Look-ups in named tables: a row name and a column name give one cell, copied from the table.

kifo:
        kapu  gel  sed  zamubip  mil  moz
ses      102  124  146      120  119  142
lida     133  130  119      107   78  198
segeg    154   94   49      110  114   95
fetigo   112  124   37      112  102  132
bur      147  112   72      105   97   69
rugame    60  123   63      118   78  126
kogena   111  116  212       88  104   46
mek      122  112  155      117  107   41
sapire    93  124  169      107  138  149
vog      101  117   42      118  108  127
voru     103  119  166      102  109   11

What is the sed of mek in kifo? 155
What is the mil of vog in kifo? 108
What is the kapu of rugame in kifo? 60
What is the zamubip of mek in kifo? 117
What is the gel of voru in kifo? 119
What is the gel of fetigo in kifo? 124
What is the sed of lida in kifo? 119
What is the moz of kogena in kifo? 46
What is the moz of lida in kifo? 198
What is the mil of kogena in kifo? 104
Row with the largest kapu: segeg

pofet.tsv
	gozotu	defona	pum	vod
tulaz	149	125	143	145
revedub	154	133	147	104
mufifa	87	85	202	192
sufil	105	209	88	124
padud	114	50	236	119
gev	155	148	131	147
movilop	222	202	108	166
lop	124	181	113	128
faz	121	169	108	89
dum	133	124	194	173
gis	116	195	83	111
dovik	137	136	165	105

dum, gozotu: 133
gis, defona: 195
lop, vod: 128
gev, gozotu: 155
faz, vod: 89
gev, pum: 131
sufil, gozotu: 105
dovik, vod: 105
movilop, pum: 108
revedub, pum: 147
mufifa, gozotu: 87
revedub, defona: 133
dovik, gozotu: 137
Which row has the largest vod? mufifa

lerenin:
columns: vof, rez, gomo, vafigup, deba, dupopo, pusabim
dililup: [0.822, 0.678, 0.455, 0.722, 0.497, 0.978, 0.631]
meli: [0.424, 0.506, 0.593, 0.443, 0.488, 0.676, 0.461]
keleki: [0.900, 0.233, 0.859, 0.368, 0.281, 0.390, 0.686]
dekag: [0.579, 0.265, 0.583, 0.655, 0.454, 0.446, 0.329]
faka: [0.626, 0.529, 0.503, 0.829, 0.524, 0.513, 0.470]
sina: [0.490, 0.598, 0.680, 0.539, 0.444, 0.722, 0.696]
mafaka: [0.201, 0.166, 0.822, 0.106, 0.467, 0.635, 0.712]

dupopo of keleki is 0.390
vafigup of meli is 0.443
deba of keleki is 0.281
vof of dililup is 0.822
pusabim of dekag is 0.329
gomo of faka is 0.503
deba of mafaka is 0.467
gomo of dililup is 0.455
vafigup of keleki is 0.368
deba of dililup is 0.497
vof of meli is 0.424
vafigup of mafaka is 0.106
dupopo of faka is 0.513
rez of meli is 0.506
deba of dekag is 0.454
vafigup of dekag is 0.655
rez of mafaka is 0.166

nif:
,reg,rut,vuboku,saka,zasazir,sosuzet,zag,lov,daki,nim
rore,119,188,135,67,66,127,135,171,74,173
zimumer,80,155,93,109,172,157,106,124,70,93
memoter,153,85,169,122,159,119,106,207,121,150
rit,116,124,128,139,130,121,94,120,125,164
nomepu,135,188,107,117,114,117,110,160,120,113
pasanok,137,63,106,99,144,129,132,167,142,130
tefiv,207,168,123,143,127,163,107,157,104,110
zudoso,87,110,96,98,174,124,179,127,142,143
borud,150,61,87,143,152,108,132,106,134,67
lav,221,138,147,166,125,186,99,63,98,143
ruza,126,101,130,102,141,168,126,164,157,148
faz,137,117,128,110,133,146,133,137,140,128
vikato,153,107,222,146,146,190,58,162,149,100
paz,142,152,77,91,94,125,121,177,71,148

sosuzet of rit = 121
rut of zudoso = 110
reg of tefiv = 207
lov of nomepu = 160
daki of zudoso = 142
saka of rit = 139
zag of pasanok = 132
sosuzet of ruza = 168
saka of ruza = 102

natigu:
         zilenu     sos     ven
nog      51.992  17.483  14.834
ramu     54.436  44.358  41.293
saneme   51.445  72.385   8.353
zigu     42.759  48.158  50.646
saropa   63.168  43.231  57.489
mapun    63.164  35.371  21.933
povanor  93.809  78.415  53.849
mef      70.527  34.238  49.486
gafet    42.703  48.548  26.926

mef, ven: 49.486
gafet, zilenu: 42.703
saropa, sos: 43.231
gafet, ven: 26.926
ramu, zilenu: 54.436
mapun, zilenu: 63.164
saropa, zilenu: 63.168
povanor, ven: 53.849
Row with the largest sos: povanor

begad:
,tanefa,feg,tuf,gigamin,dov
buduzi,126,57,107,186,109
lozima,188,164,84,120,163
zolut,182,163,130,164,146
bov,63,38,205,144,124
noz,196,79,52,40,41
fam,76,43,46,169,33

buduzi, dov => 109
fam, tuf => 46
fam, dov => 33
bov, tanefa => 63
lozima, feg => 164
noz, feg => 79
buduzi, tuf => 107
noz, dov => 41
zolut, dov => 146
bov, gigamin => 144
bov, feg => 38
noz, tanefa => 196
bov, dov => 124
zolut, gigamin => 164
buduzi, gigamin => 186

Table vivulat
         fefirok   miv  lega   vuk  nofufi   mav   riz
pil         -377   362  -344  -571      -9   649   525
vaz           -5   521  -176   495     346   398   829
mov           26   725   180   -58    -134   642    83
fevok       -273   -73   666   938    -328   121   556
dinamis      719   182   389  -411     822  -142   834
nev         -544  -457   585   662      58    80   614
bituta       514   236   514  -464    -555    46    49
gamu        -194  -315   976   548     993   328    96
foluto       701    77   267   913    -472  -153   796
mivut        663   945   264  -336    -368   517   845
tonom        -18  -453   265  -119     723   435   552
lanot        545   373   135   689     974  -329   468
kur          -52  -440  -140  -279     786   261  -168
mos         -109   334   923    85     134    42  -356

What is the nofufi of kur in vivulat?
786
What is the riz of lanot in vivulat?
468
What is the mav of kur in vivulat?
261
What is the vuk of foluto in vivulat?
913
What is the miv of pil in vivulat?
362
What is the fefirok of mivut in vivulat?
663
What is the mav of nev in vivulat?
80
What is the fefirok of bituta in vivulat?
514
What is the riz of kur in vivulat?
-168
What is the riz of vaz in vivulat?
829
What is the lega of tonom in vivulat?
265
What is the fefirok of nev in vivulat?
-544
What is the nofufi of bituta in vivulat?
-555

